In the rows, 128 means zero.
One turn moves each row of this set onto another row. After a few examples, where does it send each row asked below?
Vip: [167  99 104 110 127  91  93 161 114 130 108 119 134 144 119  96 105 117
 123 134 118 113 136 158]
nevaf: [145 127 155  85 134 120 128 104 136 175 122 149 154 128 143 129 132 125
 114 146 114 125  92 109]
Lak: [152 137 149  91 128 123 125 105 145 169 131 150 160 142 150 123 119 119
 128 144 122 146 101 102]
Pavul: [ 96 125  98 133 146 144  97 159 129 111 104 100 123 143 119  90 160 141
  99 107 116 112 130 132]
sul: [135 127 144 134  92 122 167 129 110 109 121 111 123 135 120 179 138 127
 139 114 146 111 162 129]
tapu: [106 129 181 158 117 143 120 111 147  94 119 126 115  94 124 118 111 111
 137 129 132 141 109 116]
resik: [144 140 144 136  80 123 165 138 131  94 132 109 137 143 135 165 121 123
 141 128 142 128 160 125]
tunu: [134 105 156  97 130 102 123  90 118 171  93 139 127 142 131 143 123 126
 140 138 130 122 113 100]
Mev: [173 107  94 108 137  98  97 159 106 138 120 124 142 149 116  97 117 115
 132 116 122 124 137 163]
fiv: [148 146 144 123  85 126 169 157 143  94 144 104 153 142 144 146 131 126
 129 141 129 135 140 130]
num: [108 140  88 150 139 157  93 133 123 112 110 122 117 141 118 116 139 130
 116  82 140 115 163 122]
Geleg: [168 103 110 114 117  99  89 155 119 130 106 128 131 125 121 106  92 116
 106 140 115  96 142 153]
gez: [111 148  99 146 121 157  88 152 152  93 118 118 130 131 137  98 120 130
  91 118 121 114 149 118]
vin: [103 136 102 135 131 150  93 161 147  97 111 105 130 135 132  87 140 138
  87 122 112 111 131 126]
mis: [140 115 149 103 124 104 120  90 127 164 103 140 137 156 138 137 109 120
 155 138 137 142 123  94]
voz: [174 115 107 114 120 113  89 146 116 137 115 146 133 113 121 120  93 111
 100 127 119  91 147 155]
Nif: [181 122  98 114 132 120  93 144 110 146 128 152 140 118 116 121 107 110
 109 108 125 101 147 160]
lepil: [134 130 147 109 112 129 179 155 114 120 135 105 142 127 123 155 177 135
 116 123 123 110 121 149]
rese: [106 130 167 142 153 146 132 117 125 117 134 124 126 108 111 110 158 116
 151 100 135 159  91 134]
nizo: [103 124 174 142 143 134 131 127 137 104 126 110 126 116 119  94 147 118
 150 120 127 163  86 130]
vamok: [144 142 147 111 101 128 176 164 136 106 145 101 156 134 138 141 159 133
 116 136 120 127 120 142]
Lerap: [134 110 158  88 136 112 127  97 123 177 103 145 135 128 132 137 133 126
 120 143 119 114  99 107]
dofig: [114 150  92 154 124 162  87 136 141 100 118 125 124 134 130 113 119 128
 104  98 134 116 164 116]
rar: [130 123 145 122 109 125 175 138 102 121 122 109 127 128 115 174 167 132
 127 110 136 102 142 142]
mekek: [103 123 180 150 125 133 125 125 148  91 120 112 121 108 126  99 124 115
 143 136 126 155  95 121]
Dokan: [ 99 128  91 140 149 149  97 144 116 116 105 109 116 145 112 106 159 139
 115  87 130 114 146 130]
vit: [151 131 144 100 126 112 122  96 140 161 123 145 153 154 147 128 107 117
 148 139 133 153 117  95]
zupet: [108 136 169 152 147 155 130 102 123 118 133 139 118  93 109 127 146 112
 145  93 140 145 105 129]
baki: [179 119  91 110 141 112  97 150 104 148 131 142 144 136 114 109 119 113
 124 103 126 118 142 164]
lubu: [108 135 175 160 129 153 123  99 134 107 126 139 113  86 117 132 124 108
 138 108 140 137 114 120]

fiv turns into resik
Nif turns into baki
Now these:
vin turns into gez
rese turns into nizo
Lak turns into vit

One turn moves each row of this set onto another row. After a few examples, where does it send each row asked below?
mik: [120 152  91 120 126 122  93 122 177 122 143 138  83 113 147 140  98 100
 143 121 151 113 127]
folus: [143 151 122 130 124 122 120 175 122 126 166  92 130 148 162 136 105 101
 177 142 142 120 137]
rov: [156 132 172 129 116 130 114 139  96 140 129 127 135 135  88 114 125 152
 136 120 115 109  86]
teb: [165 121 177 127 125 141  94 131 116 142 113 127 148 129  81 108 131 142
 134 127 117 115 108]
Pami: [106 184 111 133 130 124  94 119 170 127 140 126  99 100 145 135 143 114
 125 133 141 146 135]
ginor: [111 118  91 134 140 114  99 130 153 125 108 138 156 118 155 141  84 111
 158 122 159 117 155]
maf: [117 123 114 133 166 118 118 107 142 111  95 100 160 121 150 150  96 134
 155 132 148 135 138]
ledod: [119 130  93 116  99 115 126 154 131 112 132 108 124 137 171 137 107  89
 152 105 149 109 121]
fopi: [133 143 118 147 153 122  97 160 146 137 147 123 158 135 148 131  90 113
 176 156 150 126 168]
nazek: [136 117 124 163 134 103 107 121 147 124  96 143 165 123 156 120 103 132
 119 150 135 123 175]
kal: [159 132 168 132 122 137 102 140 121 133 107 131 154 128  79 107 125 147
 125 133  99 128 101]
repak: [113 118 103 140 108 115 156 125 114 144 128 117 129 150 176 105 105  92
 137 131 108 131 133]
Niv: [146 160 123 148 117 116 109 108 166 122 145 146  72 115 149 122 115 129
 103 153 121 105 132]
kepe: [125 142 111 137 124 129 133 102 157 142 128 119  69 124 157 111 100  97
 135 141 110 151 128]
gafa: [ 96 160 100 129 100 111 137 138 110 118 145 106 135 133 170 145 149 121
 136 123 133 116 115]
detu: [162 131 173 125 120 138  95 130 120 146 131 141 137 129  82  97 139 134
 123 122 113 115 100]
Zose: [157 142 163 130 118 138 100 139 122 140 124 145 141 129  78 100 133 142
 115 130  97 123  95]
magu: [ 98 142 110 145 143 120 108 120 138 115  95 110 162 108 149 161 121 144
 153 140 146 138 155]
rolot: [157 122 183 137 134 133  94 139 113 143 105 129 152 128  80 106 125 144
 136 121 123 131 108]
nubef: [152 125 129 141  82 106 145 145 114 107 121  97 121 147 174 125 126 113
 122 133 125 108 129]
Biri: [163 121 170 125 112 133 104 131 104 142 129 135 147 137  83 110 132 145
 131 126 111 100  98]
mibe: [149 140 174 135 131 133  96 136 121 153 137 148 133 129  81  97 130 141
 121 125 115 118  94]
vun: [108 140  98 116 125 105 146 128 111 117 156 110 138 145 173 135 125 113
 133 115 135 105  93]
verik: [160 134 163 127 111 136 112 139 106 132 118 132 148 135  83 112 128 148
 126 134  95 114  88]
gif: [118 169 113 122 154 123 100 109 181 125 145 129 102 115 148 114 124  99
 117 124 146 147 115]
leron: [140 171 116 136 144 127 100 149 155 137 183 123  99 130 144 133  98 112
 167 156 140 117 140]
Gase: [110 114 104 154 148 122 134  95 138 143 107 135 125 126 153 127  78 126
 151 153 114 131 154]

gafa turns into magu
kal turns into Zose
rolot turns into mibe
Now these:
fopi turns into leron
Gase turns into kepe
vun turns into maf
teb turns into detu
nazek turns into Niv
mik turns into ledod

One turn moves each row of this set onto another row. After a few examples, where does it send each row asked below?
Resi: [118 165 181 111 124 117 115 142  96 112 130 120 106 118]
lef: [117 125 141 124 134  80 128 112  93 130 106 136 146  98]
rozos: [131 146 119 140  93 122 127 152  94 142 142  75 134 131]
seva: [124 121 104 131 119 165 144 133 128 140 110 130 125 129]
Bur: [111 124 174 153 140 148 106 190 115 157 127 105 110 131]
kobu: [129 122 145 175 103 104 126 160 138 160 126 146 117 114]
nalu: [131 113 153 135  91 121 144 155 114 192 127  93 138 129]
kita: [116 111 114  80 123 118 119 135 113 134 120  80 126 137]
mas: [124  77 168 136 136 138 103 172 126 133 105  78 108 128]
guk: [115 102 143 145 131  90 134 171 169 147 107 128 116 136]
paza: [120 117 197  85 102 124 118 140 113 135 116 125 109 137]
mipun: [122 106 103 145 133 105 132 145 147 115 102 113 108 161]
zib: [113 126 154 139 152 116 142 125  99 181 140 114 133  91]
zol: [126 108 139 166 125  87 111 138 106 123 118 114  67 136]
rif: [127  91 190 106 141 120 140  99 109 136 101 115 104 142]
gigis: [ 97 130 147  97 157 100 130 162 130 149 137  88 137 105]
tad: [106  85 139 114 126 102 135 113  91 120 115 139 142 115]
turar: [101 146 142 101 133  87 123 138 104 143 107 142 144 124]
Bedo: [125 139 107 110 133 135 139 143 153 136  88 109 126 122]
Guse: [146 104 144 153 141 130 101 132 108 136  78  69 101 135]
lelat: [126 108 130 148 126 154 152 137 136 145 123 132 132  89]
gikip: [134 122 105 175 106 121 124 134 110 125 124 136 111 139]
mafo: [114 128 116 147 155 110 149 141 114 125 132  61 130 141]
Zon: [129 126 203 135 148 118 135 128 109 133  99  83 125 157]
Pez: [ 91 107 138  89 124 108 129 141 100 134 116 147 141 142]
nekid: [113  99 153 141 151 105 165 142 134 176 116  78 133 139]
zikib: [124 129 152 164 114  84 105 153 112 144 117 125  71 133]
tamu: [134 150 148 170 143 144 105 147  95 161 100 100 104 135]
luf: [125 143 187 136 145 131 128 133  94 108 119  84 125 162]
kek: [125 123 134 129 136 123 144 150 162 136 100 112 137  82]
div: [134 136 196 136 112 137 118 140  89 118 126  90 132 149]
pime: [131 110 119 120 116 132 130  98  83 167 124 102 125 124]
raza: [111  81 146 144 127  94 116 152 120 131 120 116  71 154]
fiz: [109 111 156 143 124  87 111 169 124 151 119 128  71 150]
kop: [137 116 214 135 115 124 125 135 104 144 111  88 134 145]
tiguv: [122 142 175 132 163 110 137 103  90 110 117 111 102 124]

mafo turns into rozos
zikib turns into fiz
paza turns into rif
Now these:
guk turns into mipun
kop turns into Zon
lef turns into turar
kek turns into Bedo
kita turns into pime
Guse turns into tamu

